(in the rows, 128 means zero)
One hidden turn or mirror swaps the rows below in pairs. Which row is each named row swapped with?
The rows were stretched afterwards, more along some directions than others.
gokep: [124 133 137 155 167 174 111 125 143 143 118 128 139 106 112  97 136 116
  93 189 120 138 109  67 129 124 123 103 135 105 116 110 107]
kodop: [123 105 143 156 143 174 139 122 151 147 103 120 148 129 154 116 114 162
  63 127 139 119 111 106 136 132 134 150 141 144  99 119  87]
godu: [147  93 103 161 169 168 132 114 142 124 113  90 139 154 115 125 147 158
  94 141 187 166  78 108 109 119 149 148 136 138 141 116  80]
manez: [133 123 136 117 142 108 105 173 124 145 129 130 121 122 126 134 113 151
 145  83 148 128 100 115 128 108 124 132 129 120 132 137 160]
Vamo: [118 116 103 146 140 141 120 120 148 131 133 146 119 144 114 124 134 116
 120 115 133 140  99  84 109 145 115 132 170 134 102 129 137]
mefi: [121 138 121 158 136 155 159 142 120 123  91 145 129 123 129 135 146 145
  70 123 115 136 125 114 119 106 146 126 166 126 118 108  97]
Vesi: [109 100 116 145 145 152 113 105 158 128 131 115 117 136 108 111 139 130
 110 132 151 132  84  87 103 146 120 143 142 151  91 127 110]
betu: [115 142 178 135 136 154 143 121 144 136 133 103 143 115 136 108 136 158
  70 186 117 126 110 113 119 130 137 142 115 152 127 103  91]
borit: [139 144 120 144 150 132 140 164 117 117 105 135 128 113 125 156 137 143
  97  96 131 134 116 119 112  85 150 126 156 124 131 129 128]
daki: [122 108 116 152 128 116 136 151 136 154 134 144 138 113  92 107 124 169
  96  93 155 140 100 140 116 165 131 139 164 162 118 123  95]
bakon: [125 104 141 160 135 169 135 125 146 154  92 111 145 128 142 112 113 157
  64 137 142 121 108 100 143 130 133 137 131 147 111 115  83]
duzu: [137 118  95 162 159 148 124 147 126 137  80 117 116 109 137 111 124 109
 124 165 109 150 148  95 123 114 135  92 111  91 140 128 137]
rusab: [123 100 102 163 142 166 114 129 151 134  95 132 157 122 114 104 123 144
 104 130 129 137 128 114 129 126 133 109 136 147 138 101  73]
lesik: [134 121  99 165 157 155 120 144 131 144  85 121 116 108 139 109 120 107
 119 166 109 152 149  99 125 122 136  87 117  94 133 125 135]
zed: [110 114 123 150 152 130 108 114 124 133 150 123 136 141 113 104 122 110
 150 121 156  99 129 101 108 140  97 113  97 137 125 107 115]
nuzes: [113 139 160 151 137 159 136 120 143 144 112 108 143 108 145 103 132 137
  72 182  97 131 141 113 126 140 133 121 106 138 117 104  91]
sosen: [113 142 170 143 133 165 136 109 142 149 123 106 139 112 142 105 134 156
  74 177 108 130 120 118 120 140 124 126 116 147 124  99  82]
befos: [ 96 135 142 128 142 181 131 120 170 136 151 145 137 144 128 130 126 153
  94 140 140 136 112  88 123 141 119 127 145 115 104  94 115]
fot: [125 109 117 125 155 146 134 120 174 116 109  87 129 135 141 107 127 148
 108 162 137 148  82 104 116 137 137 157 144 126 142 137  99]
kasid: [140 125 127 141 175 178 102 125 142 141 107 125 138 102 123 109 135 120
  97 180 113 149 111  76 119 105 123  99 131 102 119 120 105]
nodo: [118 108 118 149 131 112 134 149 149 155 139 142 142 121  97 108 125 165
  94  99 167 148  97 133 114 164 135 138 154 159 116 124 100]
gel: [125 139 145 153 139 155 137 115 144 154 111 110 142 103 146  99 134 140
  84 175 100 144 138 122 127 142 133 111 112 143 120 110  90]
sali: [123  98 137 159 144 171 126 122 147 149  91 114 148 130 149 115 114 162
  60 134 136 125 106 100 133 124 139 151 141 143 107 112  88]
Sebe: [ 98 138 140 128 141 164 133 128 160 127 155 145 130 149 124 129 125 139
 102 140 146 131 118  77 125 140 127 133 140 107 110  93 127]
nopo: [112 114  64 151 161 149 102 114 130 129 128 143 135 137 109 118 127 133
 149  67 151 125 109 149  91 134 119 121 177 125 118 113  96]
Peke: [119 116 121 117 140 123 138 123 178 122 109 110 129 126 139 118 121 148
 122 141 117 141  92 117 119 144 126 153 146 132 135 139 110]
mudu: [128 114 113 136 148 183 116 102 157 128  97 129 132 124 142 139 112 157
  95 144  94 169 111 109 104 106 136 108 149 121 127 121 113]
Zeme: [137 134 110 143 156 115 146 139 113 115 121 145 119 133 118 125 128 129
 143 127 111 156 109  87 105 101 126 113 152 120 154 137 152]
mupe: [108 128 133 126 147 151 147 143 152 132 129 122 110 148 127 135 140 135
 103 156 159 132 107  58 125 127 125 133 125  97 123 109 138]
lefo: [119 105 122 144 151 109 120 115 131 139 139 113 147 138 112 109 125 121
 149 114 152 116 114 118 115 146  95 117  97 144 129 116 110]
saz: [112 114 122 155 150 138 105 108 122 138 152 124 134 145 119 102 125 111
 150 125 158  98 133  97 111 142  98 110  95 130 118  98 111]
sim: [114 136 177 135 134 158 140 121 143 135 128 102 144 115 132 104 136 161
  60 180 115 127 116 115 117 131 134 138 112 153 126 106  82]
zediv: [ 93 138 122 155 142 168 154 125 134 130 118 126 138 113 102  88 150 119
  79 170 118 119 124  95 119 136 131 126 152 131 116 108  73]
nuz: [103 138 132 156 158 177 128 125 142 142 115 123 139 109 119  85 139 118
  82 190 124 133 117  82 129 138 132 122 132 120 113 108  87]
Nugur: [124 115 129 127 134  99 154 127 175 120 122 131 141 121 118 120 119 141
 119 120 126 128  95 118 123 149 114 137 141 148 129 140 106]
toli: [109 104 119 133 145 149  99 110 162 123 137 117 126 130  97 112 134 118
 113 135 154 122  83  94 108 150 121 145 143 146  95 130 105]
dig: [109 147 109 164 140 167 154 135 126 129 101 147 131 110 113 122 142 139
  71 123 120 134 122 119 113 118 145 122 173 130 114 111  88]
zele: [120 123 122 134 155 139 140 154 134 123 118 121 107 120 118 127 119 106
 124 164 136 127 125  54 136 108 123 104 113  79 141 123 160]
Zivo: [117 116  65 153 164 155 103 117 128 139 129 140 131 131 124 129 121 142
 146  65 146 135 111 150  95 130 123 118 179 122 118 117 102]
liri: [109  96 124 132 152 151  88 108 171 120 140  99 140 125  83 103 135 132
 105 148 157 120  73  98 105 143 110 140 131 147 113 128  93]
bamo: [ 96 109 118 139 131 188 115  83 146 129 120 123 127 157 143 110 101 134
 115 159  97 131 138  93 111 131 117 119 136 118 127  90 115]
vefa: [130 118 138 119 147 110  96 169 123 144 130 127 124 120 131 138 111 156
 133  83 146 132  98 116 122 106 128 135 137 117 128 131 160]
Kidob: [127  99 108 169 138 131 145 139 138 155 123 136 144 126  90 117 132 168
  80  99 178 160  93 137 118 156 148 141 163 170 118 128  81]
Malo: [110 134 129 155 159 174 121 122 146 145 120 120 136 107 112  84 147 117
  85 196 126 129 113  73 126 134 122 116 132 114 115 105  87]
Mezo: [136 119 133 122 145 117 102 172 117 137 129 122 119 120 131 146 119 147
 141  89 151 125 107 116 121 101 133 131 128 113 131 132 164]
Bim: [105 102 114 132 154 146  91 111 162 121 145  97 132 120  85 101 139 128
 122 146 165 118  80 103 107 137 114 133 123 139 119 121  89]
Zige: [139 130 133 117 150 109 110 172 118 132 126 129 117 119 137 152 123 154
 135  82 146 126 101 120 112  95 137 130 139 107 126 130 162]
pom: [130  95 136 160 141 173 129 126 143 149  92 120 139 126 147 113 112 160
  65 134 134 116 115 105 136 127 141 145 136 138 103 114  90]
Tota: [104 123 126 137 138 176 113 118 165 140 135 151 143 144 133 126 129 154
  95 123 123 143 125 110 125 141 121 120 159 117 115  86 100]
Dob: [140 128  94 152 151 119 138 141 118 122 110 163 122 141 128 130 121 113
 137 103 116 161 117  96 108 119 132 113 166 120 125 138 150]
sogab: [117 139 178 137 137 156 136 116 143 134 128 100 146 117 136 106 138 159
  72 180 116 134 103 110 118 128 128 136 110 148 130 105  88]
pemer: [116 109 120 166 149 183 129 112 147 155  96 118 137 136 153 114 116 146
  72 115 146 121 116 107 132 135 133 143 147 139  95 115  84]
bano: [126 116 121 131 141  97 133 124 151 121 135 133 149 126 108 124 118 118
 141 116 131 121 112 119 114 140  98 116 112 147 132 131 121]
Faf: [117 104 110 149 139 162 108 132 159 131 111 150 157 134 122 117 124 150
 104 121 124 141 128 118 123 129 134 113 148 132 129  96  89]
ganif: [106 109 121 150 149 140 106 106 121 144 149 120 137 153 113 101 119 112
 155 123 162 104 125 100 119 146  95 110 102 133 126  95 114]
Liv: [118 105 118 146 141 108 125 117 137 130 139 125 144 136 112 106 128 115
 144 114 146 109 126 111 117 147  95 108  96 148 121 116 115]
Fari: [109 136 132 155 156 170 130 128 137 148 114 131 137 110 117  84 141 113
  86 184 122 124 121  78 131 138 123 116 137 120 113 103  88]
sot: [138 115 106 158 165 139 140 155 122 131  91 124 110 109 128 122 119 106
 122 158 123 143 139  75 133 105 131  95 113  83 139 135 149]
pigo: [128 111 105 133 141 174 115  98 157 127 100 136 136 132 139 138 109 149
 101 131  91 161 114 114 104 115 127 108 157 125 121 120 114]
vopa: [149 116 116 142 174 183 112 113 154 122 104 125 140 112 138 140 125 146
  98 158 109 171 104  89 108  88 141  97 144 113 122 128 114]
Rele: [112 144 110 161 140 160 158 146 127 118 100 146 132 115 124 134 144 141
  73 119 116 133 122 112 113 109 145 127 167 134 116 118  99]
Bidut: [109  96 115 126 153 145  87 117 153 121 140  97 132 119  86 105 134 131
 121 133 161 115  86 119 105 133 118 132 124 144 121 123  90]
fevov: [138 128 135 131 146 105 160 143 107 116 125 132 127 143 118 124 124 144
 131 132 122 157 100  94 108 101 124 127 138 129 161 130 143]
rel: [144 128 123 140 177 172 106 119 141 146 112 129 132 103 131 116 138 126
 116 172 100 150 116  71 116  94 121  96 137  98 128 113 116]
fenu: [124  98 109 166 139 165 115 124 160 139  96 130 157 129 120 106 127 145
  93 137 135 144 122 113 132 129 140 111 135 143 135  96  71]
fudit: [109 115  89 161 154 174 116 104 140 151 118 139 135 148 150 124 111 150
 113  72 150 131 113 139 108 151 121 129 176 128  88 107  98]
lat: [140  98  95 175 164 145 145 129 133 130 118 116 141 144 101 134 146 159
  90 114 200 168  86 117 106 127 162 144 147 160 125 129  86]
teb: [138 104 108 147 178 169 126 116 160 126 116  85 118 145 140 126 136 150
 111 146 178 158  89  99 118 122 158 145 137 118 135 126  87]
bizab: [120 118 125 127 134 102 156 124 172 126 120 128 135 120 123 117 118 144
 123 119 122 132  98 119 126 152 115 139 143 144 129 140 106]
kipu: [150  94  99 171 171 160 131 126 131 121 118 102 131 147 104 129 151 145
 100 131 188 154  88 107 110 116 154 144 143 140 136 121  88]
Suf: [103 103  85 136 159 150 101 113 132 123 136 106 135 128  87 100 139 125
 147 120 154 120 101 127  95 130 115 117 141 126 130 115  88]
Baz: [106 110 108 144 139 186 118  83 152 128 111 131 127 142 138 116 110 143
 109 152  87 141 124  94 107 126 112 109 150 119 127 103 115]
Nefu: [113 146 169 139 130 160 136 108 147 149 131 101 140 115 138 105 139 160
  78 173 121 132 112 116 117 140 124 132 109 153 123 104  80]
gade: [135 122  94 152 150 118 137 135 122 125 119 165 121 145 122 127 125 115
 141 102 121 149 114  89 107 127 124 123 169 121 129 133 146]
dar: [105 108 124 154 152 136 105 116 123 133 149 124 134 146 115 103 120 105
 146 124 159 100 131 102 114 141 100 114  98 131 121 102 119]
ferat: [110 114  67 146 163 151 100 110 133 144 132 135 131 144 124 125 118 142
 149  64 163 139 113 149  93 137 126 126 170 130 110 122 102]
kemif: [133 146 129 144 143 139 136 164 121 120 111 144 119 108 132 161 137 149
  92  97 126 131 116 118 115  90 155 122 162 123 121 123 135]
Fuv: [116 109  81 166 163 174 111 106 142 155 117 139 138 145 146 122 116 148
 113  71 157 132 111 134 106 144 119 127 173 137  95 116  93]
vis: [113 141 174 137 136 160 140 114 147 145 125 105 146 110 137 109 135 159
  67 181 111 131 112 121 120 134 130 136 116 149 129 103  82]
bodeg: [127 134 128 166 143 162 130 122 140 143  96 122 133 108 150 103 121 119
  88 174  92 151 147 120 127 143 135 102 121 125 116 114 106]
baro: [124 105 111 132 143 177 116 101 160 120 105 134 141 132 135 136 110 149
  91 139  90 157 120 109 105 111 133 120 156 123 124 124 114]
gofog: [110  95 114 126 152 138  91 118 150 119 142 101 137 120  80 105 138 128
 123 136 157 111  85 113 106 132 109 136 124 136 132 121  93]
Kozo: [104 103 129 152 150 148 104 110 125 139 152 117 136 149 112  99 119 110
 140 129 158  99 127  96 121 139  90 108  94 132 122  97 116]
Notoz: [102 113 126 150 151 148  99 105 128 140 157 118 139 144 112 101 119 108
 141 136 154  99 127  90 113 143  96 116  96 128 121  98 118]
nisuk: [130 121 135 117 141 109  93 171 128 139 136 125 124 122 131 130 108 151
 139  89 149 121 106 120 117 118 129 132 131 119 125 133 153]
Pim: [139 122 100 150 151 119 144 138 115 124 109 160 127 147 127 134 123 125
 140 107 121 170 107  95 112 117 131 116 166 117 132 136 154]

Swapped with mudu: gade
Swapped with Fari: Bidut
Swapped with manez: pom
Swapped with zed: sosen
Swapped with teb: mupe
Swapped with Nugur: lesik
Swapped with bizab: duzu
Swapped with bano: bodeg
Swapped with Dob: pigo

